The rows below come in pairs that one turn or mirror swaps. Which row does each named row swap with?
The rows were stretched afterwards, more along some directions than others.
zete: [-31,41,-34,12,-23,10,-7,-24,-12,3,-14,-14,-11,16,-14,8,28,7]
zifi: [13,2,-16,11,-34,13,-6,-9,-8,62,-7,-10,-2,-20,11,10,12,-28]
zepok: [-3,-49,-16,4,-61,15,20,14,16,3,4,4,35,-2,3,8,-29,28]
pedi: [12,-28,14,18,-23,35,-10,21,-5,-3,4,-14,-23,-26,14,-29,39,18]
Ler: [11,-8,-36,3,-10,2,29,-30,-26,-13,-6,-21,-4,-12,-14,-46,-11,21]
pil: [-38,-4,-11,-3,2,-45,1,-6,4,20,-32,-22,-4,-21,-37,21,9,-18]
Relef: [34,-3,-6,-38,-23,-13,56,29,-51,-17,-4,12,-1,-11,-22,10,-23,-26]
bel: [-40,15,-16,13,24,-24,4,-12,-17,3,6,23,-2,-18,4,-18,39,-49]
nided: [7,11,10,-10,-42,-21,-27,20,-17,1,-6,38,14,-35,-39,11,3,-20]
sano: [-52,47,-10,-32,8,-8,-33,-44,30,31,-1,-1,-15,8,6,11,26,17]
kulu: [14,-30,-5,10,-26,-24,10,30,-1,6,0,-8,6,-33,-41,28,13,7]
pufan: [8,18,-20,6,5,-24,-11,14,-45,12,-3,51,21,-22,-31,4,-16,-25]
tidi: [6,6,1,-36,-4,8,11,-42,-14,-21,9,-23,-7,21,12,-33,-1,63]
tapal: [-44,-29,-3,3,9,13,-32,19,-2,17,-10,5,-1,5,-20,26,-23,-21]
Dem: [29,39,11,-45,-14,4,-13,-21,4,3,31,8,-11,-5,-5,-15,5,9]
bani: [26,8,33,-19,-36,-4,28,17,-33,-16,-7,-8,23,-8,15,-11,-37,29]
Daluv: [52,24,11,-20,-28,-1,16,39,-9,1,-7,-18,-17,8,17,-20,13,27]
timi: [-19,59,-32,-4,15,-2,28,-30,-16,14,34,10,-13,-38,1,32,-8,-4]
ral: [13,3,11,-18,35,6,-17,10,-8,-4,-25,31,-21,9,-16,-16,-17,-24]
luzup: [-11,25,1,-25,-9,-12,-21,-3,46,38,-16,46,22,-28,16,7,9,-30]
lotu: [39,-12,-1,-17,53,-5,-11,-17,13,-11,-30,-25,-17,3,11,0,13,-8]
sufu: [4,17,7,7,46,-10,2,-43,35,-2,-6,11,-25,-24,-4,-57,8,5]
kubom: [0,-63,3,7,14,19,-38,-19,19,24,3,-17,20,-21,1,-15,-16,-11]
zab: [43,8,12,-26,5,-6,-9,36,0,-9,4,10,-29,-32,0,13,48,-14]
Pudel: [11,-39,4,19,16,5,2,-3,34,20,-3,-22,-26,18,18,2,1,-38]
kabe: [36,2,-1,-19,-33,27,-18,-23,0,7,24,0,-7,16,2,26,6,-2]
lizin: [1,35,16,7,8,-12,-27,-14,-21,9,-25,-4,-22,27,11,22,25,10]
dabud: [3,-14,0,-5,48,-24,15,0,-3,-26,22,-24,12,-8,7,-26,21,-8]
gono: [37,52,15,-25,0,3,25,6,2,-4,4,37,-19,5,-10,-3,-25,-18]
Lekel: [-9,2,-15,-8,29,14,20,7,-34,-15,3,42,-14,3,8,1,-11,-21]
dep: [-10,-13,-7,13,21,15,-24,-15,22,46,-2,-50,-20,12,9,6,8,-23]
gaf: [-1,-36,-23,6,-28,4,17,7,6,3,-29,-24,26,-9,5,16,-33,52]
Gazev: [31,-21,13,-23,-43,-4,-3,28,-30,-7,-26,11,1,2,-23,24,-30,-12]
tad: [-2,-4,32,16,18,-3,-32,17,6,7,-6,20,-21,-29,-2,10,17,-61]
Difi: [28,-11,-29,-11,-63,17,41,9,-47,-3,6,-1,-22,-16,-3,2,12,0]
teg: [-29,3,8,-9,-6,-62,14,-16,19,5,-14,-9,3,-34,-2,-15,25,-2]
Nas: [-12,33,-28,-14,24,13,-6,-28,23,44,-3,24,10,-34,9,-8,-19,-23]
romo: [-15,20,2,15,19,-3,0,-9,-41,-16,41,18,-8,-5,-41,-14,-1,-3]
Nor: [28,3,-23,7,-25,-2,1,-16,-27,-3,17,-16,13,24,8,2,1,68]
tup: [5,4,-30,18,-16,-26,28,4,-7,2,-49,-9,-17,28,8,-9,16,-12]
Roso: [15,-48,12,5,23,10,18,-46,5,-12,-25,-35,-4,3,29,-19,-19,18]
lutu: [-7,-18,-8,26,9,-18,3,8,16,-23,-6,-21,-23,32,15,7,54,21]
duvu: [-6,19,2,-6,-22,-8,13,-48,13,-13,22,-10,-32,-2,2,7,36,15]
ribe: [8,8,-6,-28,8,8,18,-26,7,-7,-5,25,-44,-20,-8,21,48,-31]
gimol: [-7,-3,-22,-13,-16,-18,-16,-51,42,24,-29,4,-9,-4,-15,3,15,12]
fer: [-19,11,-2,1,44,12,-34,5,-8,-7,-2,-2,2,-4,-18,30,19,-45]
Gos: [-8,25,-9,33,-11,-6,-2,34,-21,18,-20,-3,-5,-33,12,37,-13,8]
kod: [-10,35,-5,-10,3,-10,8,-3,-5,-24,5,7,-15,6,29,-28,33,71]

zete swaps with fer
kod swaps with Lekel
bel swaps with lutu
sano swaps with tapal
ral swaps with tidi

The rows below come in pairs that one turn or mirror swaps. Which row does each named row swap with?
The rows were stretched afterwards, more along some directions than others.
dad: [-3,7,-5,-4,9,-5,-11,9,-8,0,-3,-21,-12,5,9,-31,28,-9,-11,-7,9,27,17,27,10,-8,-31,-28,0,8,-19]
soni: [-34,3,4,7,8,-17,4,14,-33,-16,18,-11,-5,36,-1,21,1,-13,7,-17,-27,-12,8,-18,-13,5,-22,-9,21,-13,34]
fen: [1,-20,-4,-40,10,-22,19,47,-21,-20,-38,-31,21,-31,-17,-16,1,-23,-37,-9,-13,7,19,0,-26,-4,-10,-21,12,8,-16]
nolu: [8,34,20,0,-3,36,0,-17,-13,9,-10,-7,8,-6,-7,-27,-6,-2,-3,-5,-8,11,-25,5,-2,-6,11,21,4,30,-26]
mepi: [0,4,-6,-2,14,-1,-4,16,-14,-4,11,-20,-17,11,16,-26,25,6,-9,-6,9,18,16,24,9,-9,-28,-31,-5,7,-22]
fimis: [27,-2,-54,39,2,15,13,-14,-47,3,53,-2,-5,0,-18,1,6,66,-11,23,28,-23,0,-25,26,5,-28,23,-30,15,5]
Zadag: [50,1,-12,3,12,25,-3,10,10,7,-26,7,4,1,-4,8,40,14,3,17,5,-29,-9,-3,33,-1,23,9,0,-6,-18]
pafe: [18,24,7,6,11,35,-1,-18,-22,7,0,-18,25,-12,-9,-16,-7,4,-9,0,-9,7,-20,-6,8,-9,12,24,-1,24,-16]
natuf: [24,3,0,28,-4,4,18,15,-36,-10,-26,0,14,-11,-8,-14,31,-9,-25,25,-3,-9,33,-50,21,25,-18,-10,-17,14,-16]
geti: [0,28,3,-25,11,9,2,0,6,10,-15,2,-12,-13,5,-39,-11,-12,6,10,19,11,-27,5,4,-24,-3,5,7,13,-8]
loba: [20,-4,-20,24,-10,2,6,21,-11,-5,23,-16,-22,-30,0,-4,-22,-3,-29,29,-6,-8,19,-42,3,24,8,15,-25,13,22]
Gib: [-26,11,29,31,-2,-4,5,-12,11,-5,-39,27,-7,34,-3,-22,20,-24,13,2,-11,-17,-9,-34,-8,29,-5,-16,-6,7,-28]
Kuv: [23,12,-52,33,-1,24,2,-31,-40,6,34,-5,-23,-13,-8,-16,8,39,-6,12,30,-14,2,-23,26,14,-31,23,-14,19,16]
siz: [0,22,11,-12,10,4,14,-5,6,1,-10,10,11,13,-14,-25,-4,-7,9,11,15,2,-21,-2,0,-26,-1,18,7,7,-4]
keze: [20,18,5,-7,-22,-25,-1,8,-6,-25,-25,-17,46,8,-26,-25,19,-33,7,-15,12,13,18,24,-33,-21,-25,8,36,-14,0]
Mam: [6,-15,2,-41,10,-12,11,45,-17,-16,-41,-27,13,-32,-15,-25,-5,-28,-36,-2,-11,12,10,-3,-24,-2,-3,-15,9,13,-23]
bagud: [16,9,-2,4,1,-14,-16,8,-10,-18,-6,-25,15,8,2,-32,37,-12,-3,-16,7,28,16,35,-3,-10,-30,-18,21,-8,-20]
pudu: [0,16,8,11,-3,-11,18,20,-31,-22,-6,-39,20,-2,-13,-26,37,11,20,-38,2,1,-8,-3,-1,1,-39,1,44,-12,2]
Bikot: [34,-41,-40,19,1,3,-3,28,-48,-11,43,11,22,9,-14,10,3,72,-17,35,3,-24,2,16,17,-19,-13,2,-18,-9,-15]
Durep: [35,17,-22,13,-7,26,-46,12,-1,8,-25,-28,-44,-35,-18,-34,25,-32,-10,46,3,47,6,9,18,30,-11,5,20,12,18]
fafeg: [5,4,-33,-5,-9,3,2,36,-31,-2,-71,-9,-36,-41,-4,-35,20,-27,1,10,15,25,-13,-16,9,35,-16,-23,12,-6,-14]
zuku: [-29,17,33,29,2,-5,10,-23,16,-11,-49,23,-12,43,-20,-39,20,-30,23,-3,-6,-13,-21,-28,-14,32,-12,-4,2,11,-29]
soga: [2,13,25,-22,1,23,18,49,30,-9,-25,-15,-24,-5,26,-37,28,-4,17,-8,0,16,-24,37,-9,-18,20,-6,18,-9,-30]
mapu: [-2,11,-1,14,-4,-20,11,18,-37,-19,4,-43,2,-3,-7,-19,26,10,10,-29,-4,4,-1,-8,-2,10,-39,5,39,-10,18]
mur: [8,4,-9,8,4,-6,-13,3,-18,-12,5,-20,-6,2,10,-36,34,-2,-3,-13,16,22,13,33,8,-7,-36,-23,9,2,-22]
Pugat: [30,14,1,4,-24,-19,-4,6,-24,-20,-13,-29,32,-3,-9,-23,31,-16,4,-25,18,14,30,35,-14,-15,-28,-7,32,-21,1]
setum: [38,14,-16,7,18,22,0,18,-41,8,2,-33,29,-49,-7,4,2,-8,-22,6,-18,6,-19,-27,25,9,26,24,4,1,4]
dusun: [38,-7,-60,31,-3,12,15,-12,-62,-8,45,-2,18,-2,-30,6,-1,69,-13,24,24,-35,3,-23,27,-3,-29,26,-23,12,6]
seken: [28,9,-19,9,-6,26,-47,18,9,16,-26,-27,-51,-32,-9,-29,27,-31,-9,42,1,47,-8,18,13,23,2,5,18,9,18]
Muno: [-49,-10,14,12,25,-1,-10,11,1,-4,28,7,-27,48,20,1,-1,-17,-1,11,-26,3,12,1,-8,-6,-17,-24,-9,4,4]
nalok: [-47,31,19,-21,5,-9,12,13,7,-19,-38,-28,17,3,-27,-32,7,-31,4,-12,-5,17,-5,22,-20,3,3,-17,23,-14,9]
bape: [-13,-3,-24,6,-28,-4,9,29,-20,-10,-58,0,-37,-25,-11,-27,22,-24,1,6,11,12,0,-13,-4,38,-18,-25,3,-4,-10]
Vab: [27,8,-57,35,4,14,15,-24,-50,5,31,-6,2,-4,-27,-9,4,51,-8,18,30,-19,-3,-32,23,10,-35,32,-17,14,10]
gukif: [16,20,-48,18,-3,27,-3,-26,-27,9,18,-7,-26,-18,-1,-11,2,22,-5,10,23,-5,1,-37,22,19,-23,23,-11,18,25]
Muz: [-34,12,37,30,-4,-12,9,-15,16,-14,-42,26,-7,45,-14,-29,20,-33,22,-6,-11,-7,-21,-24,-18,29,-11,-10,3,9,-31]
Naka: [-24,3,15,1,17,-1,-15,9,8,-3,0,-7,-15,27,17,-35,23,-21,4,-5,-2,23,9,31,-6,-13,-26,-41,1,8,-28]
vinis: [-45,-7,5,7,22,0,-11,15,-4,1,36,5,-29,39,25,8,5,-13,-1,9,-21,-3,11,-4,-4,-9,-16,-31,-14,6,3]
kuruf: [-51,30,28,-18,7,-7,18,6,11,-25,-38,-22,13,9,-24,-23,10,-30,11,-15,-3,9,-5,23,-22,5,-1,-17,16,-11,10]
Nalo: [12,19,0,25,-10,9,-20,4,15,27,35,-17,-16,-15,14,-9,30,2,3,-14,8,-22,-1,22,11,-15,6,19,21,-10,10]
zaz: [48,-3,-9,-2,10,23,-1,10,4,6,-26,6,1,-3,-6,1,36,19,-3,14,4,-30,-7,-4,35,2,20,8,1,-3,-14]
pinas: [-31,8,35,31,-3,-8,6,-10,10,-11,-37,28,-4,32,-6,-29,24,-28,10,2,-14,-8,-3,-29,-10,32,-11,-22,-2,3,-29]
zozor: [-11,15,5,-20,22,-26,37,-9,-27,-37,-23,-29,48,15,-38,-4,-10,-17,11,-28,3,-4,11,-6,-7,4,-24,-11,6,-7,17]
tuv: [-5,28,-14,-32,-10,18,-11,6,-1,15,-22,-24,-53,-36,26,-31,-5,-34,15,-19,6,36,14,-17,2,15,-14,-10,18,16,13]
tova: [19,-23,-12,-1,-8,8,-48,40,-4,7,12,-2,-17,-6,8,-7,8,27,0,25,-9,16,-9,47,-1,-14,4,-15,14,-15,-13]
Liva: [0,7,-30,-21,0,11,-7,39,-9,24,-58,-7,-50,-55,10,-48,18,-24,0,17,17,30,-44,-7,18,11,-2,-10,7,9,-25]
meri: [57,-2,-21,9,26,32,-6,14,10,11,-16,2,9,-5,-4,16,47,12,3,28,9,-21,-6,-6,41,-3,17,14,6,-9,-12]
vit: [-7,8,10,-55,5,4,2,27,10,4,-45,-14,-24,-33,22,-35,-15,-44,-6,-14,-16,37,8,-17,-8,2,2,-19,15,16,-14]
Barev: [-30,13,28,31,-7,-9,11,-6,-5,-13,-38,23,-1,27,-6,-22,21,-23,3,5,-10,-10,9,-37,-2,29,-19,-21,-3,9,-24]
Keli: [29,23,-2,19,-6,20,-25,9,17,37,29,-19,-25,-17,36,-17,23,-1,14,-15,8,-14,-7,20,18,-20,14,18,22,-15,2]
naper: [59,20,-24,36,-4,17,13,7,-47,-7,-19,-27,11,-25,-24,-12,36,-6,-35,40,16,8,39,-54,40,33,-27,11,-9,20,15]
dutas: [34,0,-12,13,29,33,-5,9,31,11,-19,8,2,1,-2,0,43,-2,12,35,5,-21,-5,-7,32,5,18,12,-6,-6,-12]
lavis: [22,-1,-1,14,-17,1,12,16,-4,-4,26,-1,-36,-17,12,-14,-30,1,-24,16,-5,-7,15,-29,0,18,6,9,-28,19,11]
Putu: [18,18,14,-6,-13,-11,13,-2,-8,-23,-18,-13,54,23,-36,-8,2,-17,3,-3,14,-2,8,8,-31,-28,-14,23,24,-5,5]
Bub: [18,3,0,14,28,28,4,12,38,7,-12,13,-6,12,1,-13,60,1,22,34,14,-6,-2,-1,29,-1,1,2,-1,-3,-24]
nokep: [-7,26,-20,-9,-9,29,-12,-9,2,21,-7,-10,-59,-34,32,-25,2,-25,15,-10,8,22,3,-26,11,21,-9,7,10,16,14]
Mebor: [17,3,23,-26,7,23,23,52,30,-13,-24,-7,-26,8,29,-27,19,5,18,-15,6,11,-32,31,-14,-22,15,-3,13,-1,-44]
nipav: [8,9,25,-25,3,22,17,54,29,-8,-28,-8,-14,1,31,-34,35,-5,16,-12,5,18,-26,37,-6,-25,18,-15,19,-9,-43]
kazif: [26,8,-20,8,-4,25,-43,20,2,14,-21,-26,-51,-31,-3,-25,34,-23,-6,38,3,47,-6,19,14,23,-8,2,23,8,17]
Zilap: [16,-7,-10,19,-9,3,8,28,-13,-3,20,-20,-20,-36,6,-5,-13,-15,-27,23,-12,-1,13,-36,2,25,12,9,-22,8,21]
Fomun: [36,-36,-42,17,0,-1,-5,31,-46,-10,44,7,22,7,-14,6,9,76,-14,32,7,-26,3,24,10,-25,-14,-6,-17,-11,-20]
bupoz: [62,8,-13,-8,6,30,-5,9,3,12,-31,-6,-7,-15,-1,-5,20,18,-4,7,8,-24,-11,-1,30,-1,22,14,4,2,-11]
Veg: [29,12,-25,6,12,16,-4,25,-41,5,-1,-42,38,-48,-19,5,-1,-7,-26,10,-12,10,-17,-26,19,5,24,25,5,-2,9]
gote: [2,21,-31,2,-13,25,-8,-17,-7,15,6,-13,-53,-25,17,-29,-4,-5,7,-7,13,14,-2,-24,11,18,-18,17,6,20,20]
fele: [36,11,-4,37,-2,8,20,14,-37,-11,-29,-2,23,-4,-17,-11,31,-11,-30,31,1,-5,28,-52,25,27,-16,-1,-15,14,-13]
furet: [-38,24,18,-14,16,-22,28,-19,-11,-37,-28,-20,34,23,-42,-28,-9,-29,7,-20,1,-2,7,10,-20,6,-21,-14,12,-6,15]
movi: [28,14,-5,3,11,36,-2,-1,-30,6,-4,-18,25,-32,-9,-12,-1,5,-15,4,-8,7,-30,-8,19,-8,18,25,0,20,-21]
litov: [59,6,-17,3,18,34,-6,10,3,5,-19,-4,7,-8,-3,16,37,14,-1,20,7,-24,-4,-9,41,-4,21,19,3,-7,-6]
mubon: [-28,15,9,-17,16,-23,34,-18,-24,-42,-24,-20,46,24,-42,-14,-5,-19,7,-19,0,0,10,2,-11,6,-25,-14,5,-2,10]
Gapa: [4,8,-9,8,-7,-18,1,19,-5,10,-4,-32,2,-23,-25,-25,25,-13,-20,-7,9,-21,0,20,-19,-8,-9,11,22,-5,11]
Vesuk: [-24,8,32,37,4,-4,0,-15,12,-9,-44,27,-7,41,-14,-27,22,-30,15,11,-12,-10,-15,-31,-9,30,-7,-8,-1,7,-29]
reral: [-10,10,24,33,-5,-1,20,3,-14,-14,-41,22,17,18,-8,-21,33,-24,-4,11,-15,-13,9,-38,8,26,-11,-15,-11,8,-29]
Koti: [8,10,4,17,22,21,12,18,34,-1,-15,-11,-13,2,1,-36,65,10,24,15,15,20,-7,-3,26,10,-19,0,13,6,-34]
rozaz: [-8,12,3,7,-9,-20,17,19,-35,-20,-4,-39,6,-2,-9,-30,21,12,12,-37,-3,-2,-11,-6,-9,8,-33,4,39,-11,7]
badom: [7,-13,-5,-26,10,-16,21,39,-24,-22,-31,-29,26,-31,-30,-12,9,-21,-34,-6,-7,1,2,-1,-25,-7,-11,-7,12,11,-18]
lun: [9,12,-1,5,-9,-12,21,24,-39,-23,-7,-47,7,-13,-9,-30,35,12,13,-33,5,7,-3,-3,-1,9,-38,0,45,-8,2]
moluv: [2,23,-8,-44,-6,19,-12,18,11,18,-41,-14,-37,-46,31,-37,-5,-46,3,-14,0,33,5,-18,-4,4,-3,-8,19,15,3]
Lifi: [31,22,4,4,-31,-19,0,4,-29,-20,-4,-29,44,7,-21,-22,24,-6,13,-29,21,11,24,32,-23,-22,-32,3,38,-14,-1]
poret: [-3,25,4,-10,9,10,3,-8,6,9,-7,11,1,9,-1,-22,-5,-13,10,19,17,8,-25,-3,2,-26,-1,19,6,12,-3]
gigit: [27,18,-13,17,-8,26,-39,10,7,12,-17,-34,-51,-33,-6,-29,28,-28,-3,38,7,48,2,8,17,23,-9,5,20,15,22]
Popa: [26,8,-3,4,-21,-18,-12,7,-17,-20,-14,-32,17,2,-7,-38,24,-14,2,-21,16,25,17,39,-16,-12,-33,-8,30,-11,-8]
Salam: [15,5,-4,12,28,28,9,17,42,6,-12,7,-10,7,3,-16,50,11,19,28,14,-3,-5,-7,33,4,2,4,-3,1,-27]
sedun: [61,3,-9,0,4,25,-5,5,0,11,-32,2,1,-13,-8,-11,32,17,-5,10,9,-25,-12,-1,34,2,19,11,-2,4,-20]

moluv swaps with keze
bupoz swaps with Muz
Popa swaps with gote
naper swaps with Koti
dad swaps with Vab
Zadag swaps with Gib
seken swaps with rozaz
gigit swaps with lun
sedun swaps with zuku
fele swaps with Salam

